In the rows, 128 means zero.
One turn sends every row of this set to another row. A few are shown first. Where does it send the rows asked after them?
nul: [115 124 106 128 152 141 126 122 147 144  86 162 124]
Ropi: [131 140  93 152 144 144 141 124 120 152 120 160 116]
gim: [142 142  99 141 139 124 141 129 102 149 113 170 104]
vefat: [151 125 112 125 151 125 110 145 115 152 145 170 159]
totup: [120 127 149 127 120 109 141 132 134 120 107 176 126]
beka: [178 134 129 128 133 125 120 134 134 105 128 162 130]
sagud: [153 125 111 122 125 104 125 122 130  96 110 150 132]
Sisub: [153 138 126 122 170 125  92 144 143 152 122 161 125]
nobo: [114  98 107 123 109 111 111 133 151 147 133 161 122]
veve: [128 115 139 122 114 127 116 129 158 145 135 118 132]
Kare: [138 128 113 136 128 131 133 117 152 107 118 142 152]
Boli: [149 106 124 116 137 121 114 121 164 130 118 126 109]
gagal: [114 119 119 111 116 110 118 144 107 158 111 161 122]
Keri: [126 145 108 147 130 134 141 134 101 157 128 159 119]
gib: [162 120 147 125 123 141 114 136 148 143 151 139 133]
ziv: [155 140 146 118 156 116  95 149 132 161 123 167 132]
Dal: [135 135 125 128 105 109 124 135 123 113 129 143 155]
leke: [161 118 117 118 168 124 117 142 109 138 134 170 143]
vit: [143 140 144 127 168 136  99 148 140 157 133 152 136]
fazo: [104 114 122 125 138 152 136 125 137 157 108 148 137]
vimu: [163 140 121 139 128 141 115 130 155 118 137 159 148]
vimur: [ 92 133 122 128 122 135 118 142 117 153 115 153 140]
nusi: [124 140 118 143 133 139 132 130 131 175 121 151 104]
gem: [127 106  99 114 153 124 117 127 126 134  93 155 104]
pupen: [174 120 131 116 117 118 101 141 142 142 145 150 119]
vukig: [123  90 142 118 127 119 147 123 148 143 118 162 116]
legon: [135 136 114 140 151 133 131 127 126 161 112 152  85]
daza: [145 112 131 108 110  97 106 137 135 137 127 131 112]
Gimen: [159 123 117 123 165 136 125 132 130 150 131 173 153]
sido: [161 143 132 133 120 130 108 142 129 112 147 152 143]
pigul: [130 143 115 138 130 120 117 138 113 170 123 153  92]
pekif: [119 125 102 135 118 111 112 131 152 117 112 179 125]
mege: [169 114 129 123 138 141 105 132 153 127 141 139 112]
podav: [112  88 126 119 137 119 117 136 127 120 139 141 104]
gagak: [124 123 118 111 138 108 119 140 101 137  91 165 108]
panim: [ 99 124 127 137 138 130 118 137 131 100 125 153 121]

ziv turns into vefat
pupen turns into sido
And these:
nobo turns into panim
Dal turns into veve
legon turns into gim
vimur turns into fazo

One turn sends every row of this set to another row. A few are shown first. Where does it send the rows asked after them?
Zav: [121 112  99 165 130  70 104  96  95 151 114 110 147 127  90 127 130 105
 138 111 140 128 108 133 141 125 162 126  94 144 128  96 121 108 154]
rimaz: [161 127 131 151 141  73 129  71 121 163 118  93 154 127 101 111 107 143
 130 141 142 130 129 143 154 112 147 111 129 120 147 120 127 124 173]
por: [164 132 120 160 131  71 128 115 120 206 125 116 154 127 122 122 125 116
 123 110 135 135 117  99 120 100 127 156 114 134 128  97 127 102 126]
nub: [142 111 144 140 117  75  94 113 158 110 128 102 153 128 105 119 150 113
 117 107 142 126 115 109 136 105 150 109 102 142 153 112 133 126 118]
Muga: [158 121 127 120 139 117 126 138 140 166 153  94 153 116 119 123 101 151
 103 120 168 118 140 107 171 123 123 122 104 113 151 115 117 127 120]
fipop: [150 109 130 131 112  74 118 118 158 130 141 102 142 139  97 123 161 128
 113 103 150 118 113 112 132 112 143 104 101 134 160 121 119 144 124]
pomim: [151 110 131 148 114  64 100 118 139 114 150  96 139 143 113 116 149 121
 137  90 152 135 124 102 137 102 154 100 101 133 159 118 120 141 120]
Tova: [163 121 122 150 135  79 142  86 123 169 106 100 138 127 100  96 115 149
 133 135 140 123 133 131 153 122 149 110 116 112 163 106 132 139 156]
bot: [154 124 131 166 145  76 137  78 115 163 115  94 136 117 104 107 123 149
 141 151 147 142 141 131 145 104 129 116  99 107 148 116 127 126 161]
fera: [158 127 128 116 155  97 121 132 125 160 159  97 146 122 113 126  89 135
 114 118 185 122 134 100 152 111 116 143 109 113 142 112 131 130 112]
zuzu: [145 110 112 149 140  84 102 119 115 171 111  94 126 118 116 132  72 143
 151 123 152 135 137 138 187  95 126 133 110 141 135  98  87 110 148]
Gafet: [165 117 136 126 141 107 121 142 133 154 155  98 140 110 100 123  91 142
 101 123 181 114 149 103 176 106 128 126 118 120 122 114 128 120 124]
fumi: [123 130 120 140 132 105 104 147 121 123 149  88 106 126 106 134 137 121
 105  97 144 143 121 130 151  99 125 140 119 150 109  99 120 136 115]
sefe: [168 124 110 115 142 101 125 159 135 150 160  86 141 122 115 127  98 146
 102 118 163 125 149  99 161 112 134 117 108 127 126 120 127 129 117]
zenok: [144 105 110 138 139  69 105 130 116 180 124 106 137 124 115 122  82 123
 152 148 155 128 140 123 171  90 110 125  99 128 136 103  83 110 144]
bive: [171 106 127 180 121  76 130 145 118 165 160 106 144 156 125 101  91 131
 126  96 140 144 120 111 130 107 125 136 139 151 147 115 101 112 125]
Tad: [164 120 123 207 118  93 124 126 121 156 160  96 133 146 109 122 101 144
 119  93 161 139 135  94 126 117 133 127 126 150 118 117 115 114 118]
zuzev: [169 131 137 162 140  70 129 131 109 185 132 105 156 158 123 116 100 133
 116 107 136 163 117 119 119  89 117 138 131 141 141  95 123 107 134]
bib: [126 138 141 134 122 101  89 139 135 125 143 103 108 119 106 135 130 124
  99 106 157 126 124 136 150  92 111 128 127 141 116 101 113 124 115]
keni: [149 113 112 151 143  87 107 126 128 166 126  99 141 121 107 110  71 127
 141 137 148 119 138 134 191  88 121 125 116 140 130 118  91 105 158]
Limor: [155 115 117 149 145  72 141  96 114 168 119  89 154 131 103 116 100 143
 127 149 138 131 127 143 142 129 150 122 115 104 143 118 136 126 164]
bizag: [152 105 132 184 116  74 116 120 146 188 115  99 146 131 121 128 133 112
 141 125 136 148 125  92 124  92 135 143 104 131 108 109 120 119 117]
raka: [128 119 106 166 140  74 102  87 109 146 101 106 131 140  80 132 128 102
 146  93 150 122 106 127 155 113 147 129 107 159 133 100 128 125 141]
bugi: [142 106 124 147 108  74 119 115 148 114 138  95 142 119 102 116 162 128
 109 111 133 143 115 113 127 111 160 117  94 141 153 109 132 132 129]
mub: [147 129 128 210 109  92 113 128 135 177 134  97 125 131 115 113 134 130
 123 114 144 148 136 108 120 111 126 112 118 130 106 120 114 127 115]
dud: [149 116  96 144 150  77 112 141 122 161 126  94 128 126 118 126  68 144
 138 134 137 120 140 143 170  94 120 139 109 135 122 117  98 108 154]
nis: [130 146 132 146 139  82  92 142 122 122 152 106 108 141 116 122 126 138
 104  95 152 128 127 134 141  91 100 139 115 140 133  94 113 139 123]
Mumat: [123 123 139 147 143 103  90 144 125 133 140  95 116 134 104 146 129 138
 107  90 160 131 120 141 157  92 107 142 105 148 115 100 105 133 122]
tet: [124 119 108 177 132  80 113  74  97 146 133 104 126 134  98 123 139  99
 152 104 150 119 118 112 157 130 145 130 109 140 132 104 123 124 142]
bunok: [130 121 125 158 134  75  99  80  99 144 118 118 147 134  92 119 138 103
 137 102 140 105 113 127 151 121 161 130 113 149 127 102 127 114 152]

pomim turns into tet
bib turns into nub
And these:
Mumat turns into fipop
bive turns into Tad
sefe turns into fumi

One turn sends every row of this set to another row. A few are shown first. Where does it send the rows asked after them?
Kepa: [128 136 156 129 111 143 158  92 149 139 141 126 168 128 109 102 121 160
 136 114 133 145 122 136 116]
liboz: [133  95 118 121 129 138 120 146 145 145 102 139 151 143 136 134  92 125
 104 124 158 127 121 121 130]
timi: [124 143 144 142 144 126 124 133  95 108 139 118 120 138 140 130 148 140
 150 144 133 116 118 117 115]
konud: [114 133 134 116 138 125  98 125 110 100 144 119 119 142 132 114 151 123
 158 132 137 124 128 131 121]
Vuga: [128 126 151 108 124 152 133  99 144 144 151 128 154 138 109 101 113 172
 144 114 154 165 131 129 121]
nav: [151 140 126 125 112 153 112 123 133 124 112 140 121 134 130 111  97 124
 161 140 136 125 113 156 134]
Luvir: [149 136 131 149 125 144 130 107 145 108 133 122 136 128 119 125  94 117
 167 121 125 140 107 156 125]
nez: [126 119 165 132 117 146 146  98 157 131 145 119 149 140 117 117 148 160
 139 127 137 159 129 157 103]
pagu: [109 129 153 135 151 129 147 143 153 125 108  93 138 136 135 113 119 153
 123 122 139 133 137 126  89]
Dabuk: [123 106 120 124 128 166 131 132 131 143  92 129 145 129 142 144  99 107
 109 122 143 138 115 123 113]
budop: [144 118 146 127 112 144 147  96 147 147 151 126 154 147 113  89 118 158
 155 130 154 157 125 136 115]
porir: [128  97 109 112 136 144 114 147 143 130 104 139 146 129 135 135  90 123
 115 113 132 141 136 116 122]
latu: [134 127 118 141 105 161 131 121 126 125 127 123 137 117 119 116 102 128
 161 139 116 129  99 156 133]
Dage: [145 102 121 125 135 164 119 140 142 134 100 135 138 113 134 138  99 114
 108 124 153 122 116 117 106]
goga: [123 127 138 145 141 117 112 139 119 106 145 124 130 135 136 152 149 132
 129 148 142 113 122 131 139]
navus: [126 103 136 116 120 137 132  98 101 140 142 154 146 152 130 132 146 151
 123 126 163 124 134 107 139]
sote: [127 116 152 127 124 155 133 114 109 141 137 170 136 154 116 147 132 126
 114 109 162 133 118 130 127]
soge: [116 111 140 141 152 120 144 121 130 118 116  93 126 143 126 137 120 157
 122 108 142 133 153 123  91]
tuto: [118 122 135 121 150 125 105 137 153 114 118  90 145 143 134 112 105 149
 123 119 141 149 140 117  90]
Zag: [132 114 143 124 149 117 130 115 162 117 106  95 150 149 148 113 114 149
 129 116 141 143 138 117  88]
kupan: [123 111 144 125 126 141 141 117 104 144 150 154 161 140 129 137 150 125
 114 124 162 138 109 105 118]
mutof: [127 115 144 133 152 134 130 130 161 111 110  93 136 121 131 110 121 151
 120 119 141 116 138 122  81]
Sumel: [118 115 132 125 136 117 115 132 115  98 129 117 117 143 148 122 154 142
 158 144 144 113 122 141 114]
mulis: [141 111 161 128 118 152 142  87 156 147 144 117 157 124 104 100 123 161
 140 114 139 139 118 124 110]
Gufop: [122 126 152 138 137 133 120 127 111 100 138 123 112 128 126 122 153 138
 156 148 140 102 128 113 120]
lef: [145 106 117 141 121 162 128 138 142 158 114 123 139 132 123 143  93 118
 111 138 145 153 132 134 115]
bavo: [135 137 127 110 113 146 109 130 134 116 130 142 128 113 119 116 107 131
 171 136 129 140 116 154 142]
zeli: [117  97 131 106 132 150 127 109 115 147 155 151 150 149 127 121 149 139
 121 114 152 144 139 108 132]
dase: [144 122 134 137 107 169 120 112 133 117 126 131 125 110 112 114 106 121
 170 145 134 124 105 139 129]
dom: [135  97 154 123 134 146 131 113 115 153 146 152 147 135 119 136 146 140
 115 119 159 122 117  94 123]

zeli turns into porir
pagu turns into timi
sote turns into lef
And these:
mutof turns into Gufop
Zag turns into Sumel

One turn sends every row of this set to another row. A few are shown first. Where does it send the rows asked after them?
Kif: [117 154 156 157 177 132 108 129 109 111 124 133 131 122  96 131 130 122
 174 151 137 125 126 138 120 139 129 122 143 121 157 125 115 156 134 123
  84 107 142 182 121 128]
Nem: [124 129 127 144 166 117 103 112 146 120 115 144 132 149 138  99  95 139
 147 151 134  92 147 101 113 144 126 117 129 131 154 136  88 150 112  83
  90 140 144 156 138  95]
riso: [110 148 126 124 161 140 111  85 111 132 113 140 111 140 130 122 162 119
 146  85 141 123 165 115 139 123  77 101 131 121 191 145 135 141 144 113
  63 115 123 164 126  93]
votar: [111 155 108 111 161 132 111 111 173 138 104 115  83 131 140 145 137 103
 122 108 118 123 125 121 135 112  65 123 122 125 176 161 145 129 145 100
  88 105 114 176 131  95]
kota: [120 138 134 164 165 124 101 107 142 137 116 139 142 154 140 101 104 128
 144 139 131  93 148 106 109 147 130 116 129 131 143 140  81 153 110  89
  79 141 132 159 139  82]
Dopim: [113 139 134 152 159 120 104 115 141 125 114 142 130 146 140 106  98 141
 136 146 120 110 138 100 116 141 126 110 129 132 147 142  79 156 118  72
  73 137 139 174 140  80]
kufu: [119 131 132 147 159 122 105 103 134 132 110 136 136 162 131 111  93 131
 147 140 123 105 142 105 110 158 123 113 139 134 155 134  81 153 109  87
  81 148 132 165 139  89]
niro: [105 152 132 124 179 137 121  84 122 122 120 136 102 137 131 126 150 140
 122  97 133 133 162 109 137 107  76  98 125 120 181 143 133 141 148 110
  62 103 135 166 132  96]
radu: [113 155 113 125 166 136 109  92 154 154 105 102  94 149 136 153 136  93
 120  96 121 125 132 127 127 124  67 122 127 123 160 161 141 130 146 113
  89 114  98 170 133  91]
zuz: [113 159 159 167 171 136 112 121 104 124 121 129 134 120  98 142 134 119
 165 141 137 133 122 136 116 139 134 121 145 121 159 125 108 164 137 122
  78 105 140 188 125 116]
bevug: [109 156 132 133 182 145 117  86 122 129 120 133  94 133 137 115 157 135
 122  96 138 121 163 107 125 107  79  98 124 120 183 141 131 144 153 125
  66 109 133 170 129  91]
vab: [112 138 116 122 184 135 115  81 120 122 126 141  98 136 127 117 160 127
 136 107 153 116 158 109 143 119  78 110 115 124 186 155 139 142 150 119
  85 109 131 173 134  99]
zuna: [117 157 165 152 174 130 118 119 113 118 123 131 141 111 108 128 134 125
 176 154 156 114 137 141 116 129 136 129 148 119 161 128 110 160 139 126
  81 106 141 164 124 126]
tuvab: [103 141 128 118 178 133 113  82 119 123 132 139 104 130 129 114 168 131
 142 104 146 118 159 112 149 116  78 106 123 129 170 165 132 136 150 115
  72 113 128 171 132  97]
guf: [111 148 118 145 168 141 105  90 121 130 117 145 113 141 135 120 166 116
 143  90 143 121 168 114 139 116  80 105 115 115 186 144 143 144 141 109
  70 104 129 167 129  90]
bige: [120 161 127 142 168 130 117 121 182 143 113 121 114 140 127 148 101 120
 140 158 110 107 106 139 120 129 121 153 134 131 124 146 129 144 131 101
 102 103 124 128 140 119]
donek: [121 162 134 132 166 139 114 122 176 150 108 116 100 132 121 140 101 109
 143 152 106 106 103 143 109 139 119 138 147 139 121 156 117 141 137 120
  95 121 115 139 137 126]
riru: [113 161 166 151 169 127 124 125 120 119 124 134 132 102 115 132 130 129
 162 155 154 121 133 136 115 123 140 127 147 120 169 124 105 167 141 113
  75  98 146 173 128 117]
pavin: [120 156 117 134 144 127 109 113 170 154 109 125 115 142 120 162 105  99
 149 149 113 114 100 142 123 150 122 157 145 141 148 153 116 154 129  93
  99 114 115 145 144 115]
dap: [116 150 117 106 165 129 117  99 168 137 105 108 101 138 144 137 136 103
 134 106 133 106 148 131 131 115  67 128 132 117 162 157 156 119 141 113
  93 110 105 143 124 107]
bevoz: [115 160 163 160 170 130 120 111 108 127 122 128 141 116 107 142 128 125
 163 145 153 122 136 136 113 131 137 130 152 117 169 122 101 170 138 118
  77 103 138 169 128 119]
zuze: [119 165 125 150 150 134 106 118 174 165 108 123 114 129 131 147 114  89
 151 148 121 101 103 144 119 140 128 153 142 140 130 161 112 153 136 103
  95 110 110 144 141 107]
tubo: [125 172 125 133 141 140 115 133 183 151  95 126 103 129 133 146  99 100
 143 146 106 107 112 138 106 134 127 143 147 131 159 135 115 154 134 103
  88 110 123 134 134 118]
figo: [116 160 157 153 169 133 113 130 112 114 120 134 121 111 100 133 129 127
 162 151 138 133 119 134 115 132 133 119 145 123 171 126 104 162 142 121
  78 105 146 193 124 126]
lep: [121 140 134 147 158 124 107 107 143 133 111 140 121 141 145 101  95 131
 132 143 131  95 142 102 103 142 133 112 136 131 161 135  71 158 123  90
  79 143 138 164 141  84]
kub: [107 159 119 108 157 129 117 106 177 145 105 112  88 117 155 139 139 102
 122 108 134 109 138 123 134 104  72 126 131 123 169 164 140 131 154 101
  82 104 109 161 134  94]
Ged: [117 133 138 142 166 125 102 116 142 124 113 141 125 144 137  88 102 132
 151 147 125  94 139 105 112 151 127 103 134 136 138 146  78 145 116  93
  78 149 134 166 136  91]
lene: [105 156 118 126 163 126 119  86 164 156 106 103 106 143 148 157 139 100
 120  99 133 118 144 130 131 112  69 133 129 115 157 159 144 131 142 103
  87 105 101 153 136  89]
Zira: [114 174 131 148 145 140 106 142 187 149  99 126 110 128 135 142 106 104
 146 144  95 116 104 140 119 134 121 142 142 129 136 145 117 150 132  90
  78 101 122 142 134 110]
tuf: [113 153 115 123 173 135 103 110 167 136 107 108  96 146 139 136 141 100
 137 105 120 113 136 128 136 116  59 120 122 120 149 159 158 116 141 113
  94 108 108 163 124 102]

donek turns into zuze
kota turns into Dopim
And these:
guf turns into niro
dap turns into radu
figo turns into zuna

